[[130 135 134 115 120 140 122 129 132 131 126 113 142]
 [132 130 143 132 127 132 122 127 130 129 125 126 133]
 [153 132 136 123 128 151 138 118 135 131 111 110 154]]
->
[[130 134 120 122 132 126 142]
 [132 143 127 122 130 125 133]
 [153 136 128 138 135 111 154]]

[[140 128]
 [135 116]
 [137 138]
 [121 155]]
->
[[140]
 [135]
 [137]
 [121]]

[[122 127 128 125 141 121 120]
 [155 121 124 127 138 122 123]
 [131 125 119 133 125 125 126]
 [136 135 130 133 131 124 122]
 [123 120 117 129 146 146 114]
 [142 141 127 136 132 116 126]
 [123 135 133 128 126 122 108]
 [122 129 135 126 120 115 127]
 [135 129 136 130 141 125 121]]
->
[[122 128 141 120]
 [155 124 138 123]
 [131 119 125 126]
 [136 130 131 122]
 [123 117 146 114]
 [142 127 132 126]
 [123 133 126 108]
 [122 135 120 127]
 [135 136 141 121]]

[[148 122 104 117 153 105]
 [127 136 142 134 109 110]
 [104 133 139 120 109 104]
 [133 148 153 123 117 114]
 [114 144 149 121 103 133]
 [126 108 127 145 113 109]
 [126 128 144 139 126 120]]
->
[[148 104 153]
 [127 142 109]
 [104 139 109]
 [133 153 117]
 [114 149 103]
 [126 127 113]
 [126 144 126]]

[[119 150 111 127 131 130 115 151 127 107 132 124]
 [123 125 135 123 114 132 128 127 123 134 135 117]
 [131 118 149 126 135  98 142 114 121 151  99 125]
 [136 128 130 106 117 124 146 129 108 126 126 127]
 [112 148 139 108 128 142 126 142 121 138 138 131]
 [131 140 132 131 126 132 128 118 125 131 137 133]]
->
[[119 111 131 115 127 132]
 [123 135 114 128 123 135]
 [131 149 135 142 121  99]
 [136 130 117 146 108 126]
 [112 139 128 126 121 138]
 [131 132 126 128 125 137]]

[[118 134 127 149 114 117 137 136 125]
 [143 102 142 131 149 109 142 148 125]
 [111 134 142 143 119 144 107 115 137]
 [131 149 150 137 116 105 122 125 143]
 [129 105 118 148 126 141 116 127 111]
 [106 148 118 106 119 138 149 141 117]
 [138 119 119 104 146 147 116 108 139]
 [141 134 116 114 115 112 138 134 122]]
->
[[118 127 114 137 125]
 [143 142 149 142 125]
 [111 142 119 107 137]
 [131 150 116 122 143]
 [129 118 126 116 111]
 [106 118 119 149 117]
 [138 119 146 116 139]
 [141 116 115 138 122]]
